Points and heights
z_721 height 79: -0.04 -2.39 -1.75 +0.24 -0.58 -1.41 +4.22 +0.55
z_142 height 91: +0.41 -3.00 +0.61 +0.34 -2.07 +3.31 +1.76 -3.74
z_586 height 92: -0.23 +2.02 +2.76 -1.14 +0.09 +2.85 -3.40 -2.55
z_913 height 30: +1.11 -4.86 -1.52 +1.02 -1.28 +1.94 +4.08 -2.87
z_338 height 35: -0.49 +3.39 -0.68 -0.09 +2.14 -3.85 -2.15 +4.31
z_582 height 98: +0.00 +3.30 +2.55 -1.34 +0.06 +2.46 -6.17 -1.99
z_687 height 97: +0.16 -3.54 -2.68 +0.67 -0.83 -2.46 +5.52 +1.44
z_712 height 92: +1.00 -4.78 -0.39 +0.88 -2.17 +3.62 +2.77 -4.25
z_379 height 99: +0.98 -5.55 -0.05 +1.02 -2.20 +4.33 +2.69 -5.19
z_180 height 34: -0.21 +3.77 -1.37 +0.31 +2.58 -4.72 -2.10 +5.76
z_455 height 62: +0.65 -3.52 -0.68 +0.59 -1.66 +2.08 +3.21 -2.61
z_839 height 76: -0.10 -0.47 +0.55 -0.32 -0.16 +1.00 +1.37 -1.13
z_599 height 95: -0.07 +4.02 +1.56 -0.69 -0.01 +1.12 -6.67 -0.08
z_704 height 91: -0.23 +0.71 +2.57 -0.84 -0.21 +3.13 -1.60 -2.83
z_131 height 99: +0.32 -4.36 -2.81 +0.90 -0.81 -2.35 +5.93 +1.07
z_511 height 54: -0.59 +2.97 -0.84 +0.00 +2.29 -3.84 -0.39 +4.49
z_775 height 64: -0.50 +2.82 -0.92 -0.07 +2.31 -3.87 -0.16 +4.37
z_725 height 73: -0.14 -0.71 +0.16 -0.13 -0.30 +0.85 +1.83 -1.09
z_179 height 79: -0.65 +2.69 +0.21 -0.61 +1.61 -2.00 -1.37 +2.29
z_159 height 93: -0.67 +0.73 -1.18 +0.00 +1.14 -3.30 +2.98 +3.48
z_35 height 96: +1.11 -5.41 -0.24 +1.04 -2.19 +4.09 +2.71 -4.72
z_610 height 91: -0.41 +3.93 +0.27 -0.19 +0.93 -2.76 -5.01 +3.52
z_937 height 59: -0.18 -0.87 -0.54 -0.23 -0.05 -0.58 +2.65 +0.13
z_124 height 98: +0.11 +4.06 +1.91 -0.92 -0.16 +1.62 -7.15 -0.76
z_997 height 97: +1.26 -5.43 -0.60 +1.24 -1.80 +3.90 +3.10 -4.75
z_945 height 96: +1.19 -5.50 -0.55 +1.19 -1.96 +3.89 +3.17 -4.52
z_760 height 96: +0.61 -5.18 +0.42 +0.74 -2.86 +4.38 +2.06 -4.99
z_133 height 11: +0.92 -4.43 -1.39 +0.88 -1.52 +1.60 +4.01 -2.66
z_402 height 95: -0.47 +4.10 -0.23 +0.06 +1.21 -4.13 -4.70 +5.21
z_910 height 96: -0.47 -0.78 -1.94 +0.30 +0.24 -3.10 +4.33 +3.10
z_408 height 74: -0.68 +2.62 -0.31 -0.34 +1.93 -2.81 -0.59 +3.08
z_756 height 78: -0.64 +2.06 -0.28 -0.45 +1.69 -2.49 +0.17 +2.55
z_702 height 49: -0.37 +1.76 +1.36 -0.57 +0.66 +0.85 -0.99 -0.62
z_868 height 75: -0.02 -1.12 +0.16 -0.12 -0.49 +1.09 +2.10 -1.24
z_560 height 92: -0.53 +3.87 +0.48 -0.30 +0.83 -2.64 -5.26 +3.36
z_745 height 83: -0.40 +3.75 +0.31 -0.22 +1.08 -2.24 -4.66 +2.90
z_440 height 92: -0.24 +1.16 +2.74 -1.10 -0.08 +3.05 -2.36 -2.74
z_752 height 67: +1.21 -5.19 -1.55 +1.08 -1.33 +2.18 +4.25 -3.35
z_759 height 93: +0.94 -4.72 -0.32 +0.85 -2.21 +3.58 +2.80 -4.28
z_85 height 94: -0.47 +4.04 -0.03 -0.10 +1.01 -3.54 -5.03 +4.41
z_319 height 93: -0.19 +0.34 +2.75 -0.99 -0.50 +3.40 -1.59 -3.39
z_973 height 78: -0.60 +2.40 +0.22 -0.56 +1.61 -1.99 -0.83 +1.94
z_850 height 66: -0.42 +1.24 +0.86 -0.56 +0.72 +0.14 -0.13 -0.09
z_589 height 91: -0.33 +1.24 +2.72 -1.03 -0.08 +2.89 -2.42 -2.68
z_334 height 88: -0.42 +4.09 -0.67 +0.34 +1.53 -4.54 -4.03 +5.60
z_94 height 69: -0.31 +0.10 +0.26 -0.40 +0.29 +0.01 +1.42 -0.22
z_146 height 84: +0.75 -3.64 -0.39 +0.64 -1.88 +2.77 +2.86 -3.29
z_959 height 86: -0.31 +4.10 +1.02 -0.33 +0.41 -0.73 -5.87 +1.53
z_979 height 96: -0.03 +4.22 -1.24 +0.60 +1.94 -5.01 -3.57 +6.55
z_135 height 0: -0.36 +2.90 +1.28 -0.53 +0.74 +0.06 -3.23 +0.40
z_354 height 97: +0.09 +3.93 +1.92 -0.94 +0.00 +1.82 -7.00 -0.89
z_337 height 91: +0.02 -2.83 -2.12 +0.29 -0.64 -1.87 +4.90 +1.03
z_666 height 90: +0.07 -1.25 +1.61 -0.27 -1.32 +3.34 +0.46 -3.34
z_493 height 62: -0.28 -1.25 -0.87 -0.05 -0.12 -0.93 +3.19 +0.35
z_89 height 36: +0.92 -4.73 -1.73 +0.96 -1.36 +1.41 +4.35 -2.45
z_951 height 20: -0.41 +3.54 +1.06 -0.47 +0.90 -0.54 -4.15 +0.99
z_366 height 56: -0.31 +1.53 +1.62 -0.71 +0.36 +1.50 -1.19 -1.20
z_743 height 70: -0.47 +1.24 +0.65 -0.61 +0.82 -0.21 +0.23 +0.27
z_235 height 1: -0.46 +3.73 -1.10 +0.16 +2.37 -4.43 -2.31 +5.12
z_707 height 96: +1.09 -5.40 -0.40 +1.02 -2.10 +4.02 +2.96 -4.71
z_261 height 98: +0.60 -5.26 +0.78 +0.58 -2.93 +4.49 +1.77 -5.28
z_670 height 92: +0.43 -3.14 +0.93 +0.10 -2.26 +3.84 +1.44 -4.10
z_348 height 30: -0.36 +3.75 -1.40 +0.33 +2.57 -4.61 -2.01 +5.66
z_509 height 79: -0.61 +2.26 -0.77 -0.19 +1.96 -3.42 +0.72 +3.90
z_607 height 95: -0.21 -2.04 -2.34 +0.45 -0.27 -2.64 +4.97 +2.11
z_668 height 36: +1.03 -4.73 -1.71 +1.01 -1.36 +1.30 +4.23 -2.49
z_219 height 74: -0.60 +0.79 -0.41 -0.50 +1.13 -2.15 +1.84 +1.96
z_991 height 91: -0.32 +1.28 +2.60 -1.04 -0.06 +3.02 -2.27 -2.65
z_292 height 77: -0.54 +2.87 -1.14 +0.15 +2.36 -4.18 +0.12 +4.90
z_578 height 69: -0.44 -0.49 -0.88 -0.26 +0.41 -1.63 +2.94 +1.24
z_92 height 91: +0.30 -3.81 -2.37 +0.58 -0.88 -1.35 +5.14 +0.10
z_837 height 94: +0.46 -4.16 +0.96 +0.33 -2.65 +4.17 +1.52 -4.69
z_274 height 8: -0.35 +3.72 -1.21 +0.30 +2.42 -4.53 -2.32 +5.58
z_394 height 88: -0.31 +4.09 +0.92 -0.36 +0.41 -1.01 -5.90 +1.84
z_731 height 95: -0.16 +2.61 +2.57 -1.20 +0.14 +2.61 -4.63 -2.29
z_590 height 62: -0.33 +3.35 +0.45 -0.42 +1.40 -1.77 -3.45 +2.18
z_170 height 69: -0.40 +0.80 +0.36 -0.59 +0.73 -0.46 +0.86 +0.36
z_690 height 76: +0.62 -3.34 -0.55 +0.62 -1.68 +2.36 +2.97 -2.90
Rows and their valley's bottom
Which row is the lowest point of the valley that each row below runs down into?
z_511  drains to z_235
z_274  drains to z_235
z_560  drains to z_135
z_721  drains to z_937
z_743  drains to z_135
z_146  drains to z_133
